Here are the same points, seen from different sides; a view may also be mirrored.
A view may leave some points out, and in a few views one point is out of place. Which views, in the order they come, and which point in each? Write - if none.

Scene 1 (5 views)
panel a:
  K_320 [-4.86 -2.37 -1.48 -5.89  5.90 -4.29 -6.78 -2.76 -5.00  2.25  2.67 -4.36
 -2.19  7.70  4.03  2.55]
  K_757 [-5.46 -3.26 -2.26 -6.05  5.57 -4.78 -5.96 -3.65 -4.80  1.67  2.89 -4.61
 -1.77  6.98  4.79  3.23]
  K_552 [-5.63 -0.82 -4.49 -6.32  4.63 -4.08 -5.07 -0.29 -3.64  0.35  2.05 -5.12
 -0.74  7.30  5.64  3.77]
  K_221 [-5.74 -2.16 -2.10 -6.40  5.27 -4.77 -6.61 -3.08 -4.38  1.71  2.75 -4.09
 -1.87  6.57  4.21  3.02]
  K_524 [-5.59 -2.96 -2.36 -6.16  5.44 -4.80 -6.02 -3.50 -4.65  1.59  2.83 -4.54
 -1.72  6.84  4.75  3.25]
  K_257 [-4.66 -2.38 -1.52 -5.75  6.01 -4.13 -6.72 -2.52 -5.09  2.28  2.60 -4.46
 -2.20  8.01  4.11  2.51]
  K_558 [-5.74 -2.32 -2.41 -6.34  5.21 -4.76 -6.27 -3.02 -4.38  1.55  2.73 -4.31
 -1.72  6.64  4.51  3.22]
  K_174 [-4.79 -1.94 -1.07 -5.94  5.94 -4.20 -7.26 -2.52 -5.00  2.50  2.63 -4.06
 -2.41  7.74  3.58  2.24]
  K_462 [-5.62 -0.40 -3.67 -6.47  4.72 -4.10 -5.88 -0.39 -3.68  0.82  2.08 -4.60
 -1.10  7.13  4.89  3.33]
  K_403 [-5.29 -0.87 -4.30 -6.13  4.85 -3.85 -5.13 -0.09 -3.87  0.55  2.00 -5.25
 -0.82  7.74  5.60  3.60]
panel b:
  K_274 [ 1.44 -2.19  1.02  0.81 -1.22 -2.13  0.15  1.33 -1.31 -0.74 -2.95 -1.57
  0.56  1.54 -0.17  3.42]
  K_403 [ 1.76 -1.92  0.75  0.35 -1.66 -2.72  0.08  0.83 -1.42 -0.92 -3.25 -1.42
  1.24  1.43 -0.27  3.23]
  K_757 [ 1.87 -2.14  1.99  1.82 -1.99  0.79 -0.30  1.48  0.38 -1.83 -1.69 -0.78
 -1.06  1.77  0.21  2.29]
  K_257 [ 1.69 -2.15  1.97  1.95 -1.99  0.81 -0.40  1.57  0.41 -1.87 -1.59 -0.86
 -1.20  1.89  0.16  2.26]
  K_552 [ 1.93 -2.09  0.91  0.32 -1.30 -2.48  0.39  0.95 -1.50 -0.64 -3.42 -1.38
  1.21  1.27 -0.11  3.50]
  K_524 [ 1.78 -2.23  1.96  1.81 -1.77  0.64 -0.21  1.58  0.22 -1.65 -1.81 -0.91
 -1.05  1.75  0.19  2.48]
  K_462 [ 1.08 -2.26  0.86  0.96 -1.04 -2.41  0.05  1.52 -1.47 -0.59 -2.86 -1.85
  0.42  1.64 -0.25  3.51]
  K_174 [ 0.01 -2.04  1.19  2.67 -2.09 -0.43 -1.36  2.04  0.08 -2.04 -0.83 -1.85
 -1.73  2.73 -0.47  2.09]
  K_320 [ 0.63 -1.99  1.38  2.34 -2.22 -0.19 -1.12  1.75  0.17 -2.08 -1.13 -1.50
 -1.40  2.46 -0.31  2.03]
  K_558 [ 1.41 -2.39  1.82  1.84 -1.41  0.18 -0.15  1.84 -0.13 -1.30 -1.90 -1.22
 -1.05  1.78  0.14  2.81]
  K_980 [ 1.61 -2.13  0.84  0.49 -1.21 -2.59  0.26  1.14 -1.55 -0.61 -3.26 -1.54
  1.01  1.40 -0.18  3.55]
panel c:
  K_274 [ 3.63  4.69  0.01 -0.16  0.69 -1.24 -1.17 -1.01 -1.38 -1.79  1.19 -0.35
  0.95  4.59 -0.46  0.04]
  K_558 [ 1.70  4.88  0.22 -0.59  0.65 -1.76 -1.82 -1.09 -0.02  0.16  1.64 -0.38
  1.74  4.10  0.96  0.00]
  K_403 [ 3.99  4.62 -0.26  0.05  0.50 -1.01 -0.75 -1.77 -1.54 -2.38  1.03 -0.23
  0.70  5.09 -0.86  0.07]
  K_552 [ 3.96  4.99 -0.35  0.03  0.50 -1.17 -0.79 -1.27 -1.50 -2.26  0.95 -0.21
  0.73  4.84 -1.25 -0.01]
  K_462 [ 3.90  4.46  0.22 -0.20  0.88 -1.16 -1.36 -0.70 -1.67 -1.93  1.25 -0.46
  0.92  4.47 -0.23  0.10]
  K_980 [ 4.02  4.77 -0.15 -0.03  0.65 -1.14 -0.95 -1.10 -1.62 -2.24  1.05 -0.32
  0.76  4.75 -0.92  0.04]
  K_524 [ 1.25  5.00  0.04 -0.56  0.44 -1.79 -1.66 -1.68  0.41  0.43  1.65 -0.26
  1.84  4.31  1.00 -0.02]
  K_686 [ 2.39  4.98  0.15 -0.46  0.68 -1.64 -1.61 -0.78 -0.52 -0.50  1.45 -0.39
  1.46  4.16  0.30 -0.02]
  K_757 [ 1.04  4.96 -0.02 -0.58  0.37 -1.80 -1.61 -2.00  0.58  0.57  1.68 -0.22
  1.87  4.42  1.14 -0.03]
  K_320 [ 1.61  3.64  0.74 -0.67  0.77 -1.34 -2.05 -2.13 -0.11  0.24  2.03 -0.56
  1.81  4.51  2.44  0.20]
  K_221 [ 1.66  4.66  0.47 -0.68  0.79 -1.74 -2.07 -0.83 -0.09  0.32  1.75 -0.50
  1.80  3.94  1.37  0.01]
  K_174 [ 1.81  3.15  1.10 -0.78  1.03 -1.21 -2.36 -1.81 -0.41  0.25  2.22 -0.73
  1.81  4.34  3.02  0.28]
panel d:
  K_274 [ 0.82 -1.25  2.37  0.84 -0.08  5.44 -2.78  1.69 -1.42  2.46 -0.56  0.54
  2.38 -1.26 -1.39 -1.04]
  K_686 [ 1.26 -0.67  2.34  0.58  0.85  5.04 -2.12  1.97 -0.38  3.21  0.01  0.48
  3.22 -0.41 -1.04 -0.66]
  K_403 [ 0.18 -1.27  2.17  0.59 -0.68  5.51 -3.09  1.88 -1.91  2.10 -0.85  0.36
  2.20 -1.88 -1.38 -1.16]
  K_558 [ 1.28 -0.50  2.21  0.15  1.33  4.85 -1.96  2.40  0.09  3.72  0.31  0.50
  3.84 -0.12 -0.78 -0.59]
  K_174 [ 1.55 -2.01  2.15 -0.65  2.10  5.25 -2.97  3.33 -0.11  4.92  0.63  1.45
  4.82 -0.11 -0.95 -1.53]
  K_552 [ 0.38 -0.97  2.28  0.93 -0.67  5.43 -2.81  1.55 -1.76  1.89 -0.83  0.24
  1.98 -1.68 -1.41 -0.96]
  K_221 [ 1.58 -0.76  2.29  0.17  1.62  4.93 -2.01  2.40  0.17  3.99  0.46  0.71
  3.97  0.09 -0.86 -0.69]
  K_462 [ 1.10 -1.61  2.51  1.01  0.06  5.62 -2.91  1.59 -1.54  2.56 -0.52  0.78
  2.29 -1.14 -1.57 -1.23]
  K_257 [ 0.95 -1.61  1.93 -0.87  1.61  5.09 -2.95  3.49 -0.23  4.61  0.43  1.11
  4.75 -0.52 -0.77 -1.37]
  K_757 [ 0.78 -0.04  1.88 -0.51  1.35  4.55 -1.86  2.96  0.40  3.96  0.38  0.20
  4.43 -0.28 -0.40 -0.39]
  K_524 [ 0.93 -0.13  1.99 -0.26  1.33  4.62 -1.86  2.74  0.32  3.84  0.35  0.26
  4.20 -0.22 -0.52 -0.40]
  K_320 [ 1.15 -1.44  1.98 -0.71  1.76  5.04 -2.73  3.34 -0.06  4.61  0.52  1.04
  4.71 -0.29 -0.78 -1.23]
  K_980 [ 0.60 -1.26  2.35  0.96 -0.47  5.54 -2.90  1.56 -1.77  2.09 -0.77  0.44
  2.03 -1.56 -1.48 -1.12]
panel e:
  K_462 [ 3.87 -4.00  1.68 -3.17 -0.58 -5.03 -4.09  2.82  0.09  2.12 -7.86  3.57
 -0.20 -1.58 -0.27 -0.87]
  K_558 [ 3.42 -2.46  3.16 -3.80 -2.04 -3.13 -4.76  4.04  0.02  2.43 -7.70  3.91
  0.79 -0.53 -0.25 -0.50]
  K_524 [ 3.67 -2.42  3.48 -3.97 -2.51 -2.96 -4.92  4.40 -0.07  2.34 -7.96  4.33
  0.99 -0.33 -0.17 -0.18]
  K_320 [ 2.84 -2.42  4.05 -4.79 -2.50 -3.96 -4.53  4.10 -0.61  1.78 -8.27  3.54
  1.45 -0.10 -0.16 -1.33]
  K_686 [ 3.65 -2.96  2.55 -3.42 -1.50 -3.58 -4.59  3.66  0.16  2.46 -7.66  3.89
  0.39 -0.94 -0.26 -0.47]
  K_174 [ 2.28 -2.24  4.22 -5.00 -2.34 -4.17 -4.35  3.88 -0.73  1.76 -8.18  3.01
  1.56 -0.08 -0.20 -1.90]
  K_221 [ 3.03 -2.23  3.32 -3.95 -2.02 -3.08 -4.71  3.97 -0.01  2.49 -7.58  3.60
  0.94 -0.47 -0.27 -0.83]
  K_552 [ 4.78 -4.57  1.28 -2.86 -0.64 -5.16 -4.23  2.98  0.17  2.04 -8.16  4.35
 -0.49 -1.80 -0.17 -0.06]
  K_403 [ 4.33 -4.67  2.35 -4.05 -1.23 -6.31 -3.96  3.09 -0.65  1.11 -9.03  4.07
  0.25 -1.29 -0.04 -0.95]
  K_980 [ 4.50 -4.44  1.37 -2.96 -0.56 -5.24 -4.15  2.88  0.14  2.03 -8.08  4.08
 -0.42 -1.74 -0.21 -0.38]
  K_274 [ 4.18 -4.05  1.75 -3.15 -0.82 -4.87 -4.23  3.05  0.08  2.10 -7.97  3.93
 -0.17 -1.53 -0.21 -0.51]
  K_257 [ 2.92 -2.63  4.12 -4.92 -2.53 -4.32 -4.45  4.07 -0.73  1.59 -8.50  3.59
  1.45 -0.11 -0.13 -1.36]
  K_757 [ 3.71 -2.39  3.66 -4.12 -2.73 -2.97 -4.96  4.55 -0.16  2.23 -8.09  4.47
  1.14 -0.20 -0.12 -0.10]
Views that do not fit: panel b, panel e
  moved in panel b: K_257
  moved in panel e: K_403
